In the rows, 128 means zero.
Rotation paths and how fast each direction turns (degrees each step)
Each turn is a multiple of 5 degrees from 10 to 175, or 0.
Each row of a path follows its step; steps can be skipped.
Path 1:
step 6: [132 125 137 127 136 137 129 121 132 132 119 125 140 125 142 122 137 132
 127 133 132 123 131 131 124 122 131 128 132 133 121 131 128 124 122 127
 132 120 120 132 128 123 125 135 127 129 129]
step 8: [133 130 131 132 135 127 121 126 123 136 120 136 127 126 120 122 131 129
 131 122 137 124 121 119 135 121 128 120 119 136 128 120 129 124 122 127
 130 121 124 125 129 121 136 126 129 123 136]
step 11: [132 129 135 127 132 123 128 135 132 136 126 133 135 132 131 131 137 142
 132 133 133 124 129 124 125 129 125 122 120 124 119 122 137 133 123 125
 129 124 127 135 130 129 125 125 125 128 113]
step 18: [123 125 132 128 142 141 129 126 126 124 128 129 127 125 118 128 128 134
 132 127 123 120 135 123 132 128 128 121 142 125 127 126 127 130 136 137
 132 130 129 133 132 127 125 125 130 135 139]
step 21: [125 126 130 130 135 129 124 115 128 130 126 132 131 140 122 129 135 134
 122 120 130 119 129 126 122 127 130 132 125 135 139 123 135 128 129 126
 125 125 137 136 119 135 133 128 127 131 135]
step 22: [127 128 126 139 135 133 129 138 136 132 119 124 131 124 129 128 127 134
 129 136 136 129 133 126 126 124 120 129 135 131 138 124 129 126 135 122
 121 125 130 129 123 114 132 126 130 133 134]
step 26: [127 126 127 131 139 135 123 124 126 136 123 136 134 126 121 124 126 134
 133 124 133 119 129 130 128 121 133 126 127 128 124 128 124 126 137 136
 130 113 132 125 130 125 141 134 123 130 130]
step 33: [128 129 134 130 130 133 139 130 129 135 133 119 128 125 126 119 134 126
 126 113 129 123 118 129 130 126 125 120 124 126 129 130 137 119 123 121
 133 134 126 128 122 122 125 120 125 129 135]
[128 129 129 129 127 129 128 130 127 131 129 127 126 128 130 127 133 128
 127 129 130 130 130 128 127 130 126 130 128 130 127 130 125 131 126 130
 126 128 131 127 126 126 128 129 129 128 128]
140
[127 129 125 125 129 128 127 127 129 130 129 127 129 126 127 129 129 127
 126 128 130 130 128 129 128 124 124 126 126 127 129 125 127 130 126 128
 128 129 126 129 127 126 127 125 128 129 127]
130
[133 128 128 129 130 127 127 127 124 127 127 129 129 128 131 127 126 126
 127 127 126 128 130 126 127 130 129 127 127 127 126 127 127 130 125 126
 128 128 127 130 128 126 127 127 129 128 128]
10
[127 129 129 126 126 127 130 131 126 127 129 129 128 127 126 125 129 127
 130 125 129 127 127 129 129 128 130 127 130 127 126 126 127 129 127 127
 128 125 129 128 128 128 129 125 127 127 123]
20
[130 127 130 129 128 124 128 128 128 130 130 127 124 128 128 128 128 128
 130 128 126 126 125 129 130 125 129 130 126 128 130 126 127 128 127 128
 129 131 128 130 126 128 130 129 128 129 128]
85
Path 2:
step 4: [126 133 125 127 126 142 123 133 132 128 126 142 125 121 134 128 134 129
 123 136 130 133 134 125 128 137 130 122 127 120 129 136 126 130 126 132
 134 120 133 124 125 119 139 123 129 131 129]
step 8: [123 133 124 126 130 118 133 136 134 127 125 131 135 123 132 126 116 126
 134 125 123 127 128 126 133 126 131 133 131 124 129 120 131 128 130 129
 138 133 125 124 129 124 131 139 134 116 140]
step 12: [133 125 124 121 125 136 136 119 132 128 128 122 134 120 133 128 137 129
 141 133 124 126 130 126 125 138 123 124 128 133 127 123 129 125 138 130
 123 125 128 118 138 127 128 124 121 127 128]
step 15: [139 127 131 134 127 133 131 134 128 125 136 129 139 132 134 125 131 130
 127 121 137 131 124 131 118 129 127 131 121 124 125 128 130 135 139 137
 125 125 135 126 127 121 138 127 132 136 123]
step 16: [136 130 124 127 122 125 136 136 122 127 128 141 122 130 130 129 130 127
 130 128 129 129 129 134 134 137 126 132 133 124 132 142 132 127 116 131
 122 123 138 126 125 123 130 135 124 122 132]
step 21: [125 126 129 132 125 130 122 120 120 126 127 126 134 131 127 138 128 132
 125 123 123 128 120 119 128 146 129 137 126 129 125 135 123 135 138 134
 131 125 129 122 126 125 131 120 127 131 126]
step 25: [133 135 113 130 136 122 136 130 128 133 140 118 124 133 127 129 122 119
 128 129 128 118 123 124 131 126 129 130 123 127 131 133 128 127 123 129
 132 137 135 130 119 129 128 129 123 125 130]
step 31: [126 133 120 131 131 127 132 126 125 131 146 134 126 135 137 123 133 127
 127 138 124 134 127 116 122 125 133 126 118 129 134 118 127 133 128 129
 126 133 125 128 130 128 131 127 131 133 130]
[126 127 128 130 127 126 130 129 128 129 129 127 127 127 129 128 129 128
 128 123 128 129 130 131 131 128 125 127 128 130 126 128 128 125 127 130
 130 130 126 126 126 129 128 130 130 128 129]
40
[129 129 129 125 127 129 131 128 128 129 126 129 130 125 129 129 127 131
 128 127 130 127 128 130 129 128 127 131 128 125 127 124 127 126 127 130
 126 126 131 127 129 128 128 128 127 129 129]
10
Path 3:
step 8: [129 117 132 126 122 127 132 122 134 132 128 127 123 123 136 127 130 132
 130 131 124 127 126 134 129 143 132 122 137 136 127 129 135 123 134 129
 121 127 126 122 130 124 129 130 121 130 144]
step 12: [129 133 129 124 134 131 126 143 128 125 125 121 123 112 126 132 129 123
 138 126 127 128 125 126 138 129 128 132 121 126 133 129 122 124 124 137
 126 122 135 130 131 125 135 129 137 125 131]
step 19: [136 121 131 138 132 128 134 128 135 116 125 130 128 128 137 128 123 125
 123 134 131 130 138 121 123 119 121 125 124 119 125 134 131 124 119 128
 128 129 128 124 135 134 122 135 127 131 132]
step 20: [132 130 119 123 131 132 123 126 125 124 133 133 127 125 131 129 121 131
 129 132 133 119 130 131 135 123 130 127 120 126 129 129 127 126 138 132
 132 138 145 139 124 130 132 121 134 130 132]
step 21: [126 118 125 126 127 128 138 133 132 126 122 132 131 126 135 139 130 133
 127 128 122 119 121 128 117 128 129 132 124 134 133 125 125 118 133 129
 127 119 128 126 136 132 115 123 125 125 130]
step 30: [127 126 123 125 128 122 123 138 125 123 123 133 122 118 127 120 134 127
 131 121 130 133 123 130 133 126 122 133 131 136 127 127 119 131 128 134
 117 140 128 128 134 140 124 125 134 134 125]
step 31: [126 131 133 110 124 133 134 131 136 131 131 132 123 117 135 134 125 122
 134 127 121 130 126 129 130 140 127 121 121 125 130 125 128 125 124 131
 123 124 120 133 122 122 133 128 126 127 128]
step 34: [127 128 127 125 139 124 125 136 127 126 135 132 133 128 127 140 124 129
 120 138 126 135 125 119 123 134 135 122 124 126 130 127 131 128 124 120
 117 127 120 124 130 129 122 123 119 123 131]
[125 124 124 127 124 129 128 130 128 127 128 129 129 128 131 131 128 126
 129 128 128 128 127 128 128 127 126 128 129 126 127 127 130 127 129 127
 130 130 128 128 126 125 128 127 128 130 126]
65
[129 127 125 127 129 129 127 125 128 129 128 127 128 128 128 125 126 130
 128 129 126 130 129 128 129 129 128 126 128 129 125 126 130 126 128 126
 131 129 129 126 130 130 129 128 132 128 125]
115
[127 127 128 128 129 129 130 129 127 129 129 129 127 127 128 128 129 130
 130 125 125 130 128 126 128 128 129 126 129 130 131 128 128 128 130 124
 130 131 126 131 127 129 126 128 128 127 131]
110
[130 129 126 127 129 130 126 131 126 130 126 127 128 128 129 127 128 128
 128 127 129 126 128 130 126 130 126 126 131 125 129 130 127 127 129 129
 130 129 127 128 128 130 131 125 128 130 129]
140
[125 129 125 129 130 126 129 129 127 127 130 133 126 129 127 127 129 128
 127 128 127 125 127 127 128 126 125 126 129 127 127 129 129 132 130 127
 127 128 127 128 131 129 130 127 128 127 127]
170
Path 4:
step 6: [131 128 130 142 120 129 130 117 133 122 125 134 128 123 131 124 125 131
 134 124 123 129 122 128 131 132 121 134 123 133 132 128 131 122 124 120
 122 137 126 130 119 117 122 131 124 128 122]
step 12: [120 140 141 125 130 127 126 134 132 120 129 131 143 128 124 125 141 131
 120 127 135 129 129 134 124 128 127 127 128 121 124 123 129 138 130 126
 133 133 128 129 127 129 125 137 131 127 127]
step 13: [131 131 124 117 128 129 123 121 121 129 120 121 125 134 131 129 130 126
 124 129 132 138 124 128 126 131 126 124 133 131 128 135 140 129 138 124
 138 127 130 125 131 136 138 130 121 131 138]
step 14: [126 122 132 133 119 122 122 125 124 123 123 131 129 125 127 129 125 138
 139 128 135 135 113 132 137 124 126 136 130 131 134 130 125 128 124 121
 127 128 140 129 129 121 134 126 132 127 124]
step 15: [123 121 120 134 127 129 131 126 129 138 139 129 137 131 126 121 133 127
 125 136 125 133 124 123 126 117 131 138 128 122 121 128 132 128 128 125
 121 133 130 122 138 128 122 124 118 128 128]
step 17: [140 130 121 126 121 128 126 135 129 124 132 133 123 122 124 129 133 123
 133 113 130 132 132 126 136 121 124 125 126 131 132 131 135 131 128 128
 128 130 127 130 116 132 118 123 124 118 131]
step 19: [129 121 124 127 134 126 132 121 130 126 120 119 120 127 127 137 123 123
 122 126 124 129 137 126 123 118 130 127 125 121 135 126 117 118 119 120
 125 129 123 125 128 125 133 128 125 122 119]
step 20: [131 132 142 135 140 123 128 129 136 126 136 129 133 120 123 125 133 136
 121 127 123 124 136 133 125 128 134 120 119 128 127 127 131 127 122 125
 134 127 138 131 127 125 122 128 134 126 129]
[129 128 124 126 128 129 128 131 126 128 129 127 125 129 128 128 129 127
 128 131 125 129 129 127 129 125 130 128 125 128 129 127 129 128 127 125
 128 128 127 128 129 130 128 128 125 128 132]
175
[130 126 127 126 132 131 129 127 130 128 127 127 128 127 126 129 128 127
 131 126 128 129 130 129 129 129 129 127 127 125 128 125 130 129 126 131
 125 127 127 130 127 129 129 128 130 128 127]
40
[129 125 131 129 129 129 126 129 126 128 128 127 126 128 126 126 128 127
 132 127 128 128 127 130 130 130 125 128 127 129 126 129 128 126 128 128
 130 126 128 128 126 126 127 127 125 128 131]
100
[130 129 126 126 128 128 126 130 127 128 127 129 127 126 129 125 127 127
 128 126 127 129 128 125 129 129 125 130 128 129 131 128 128 129 131 129
 129 126 130 128 128 130 130 131 130 126 129]
85
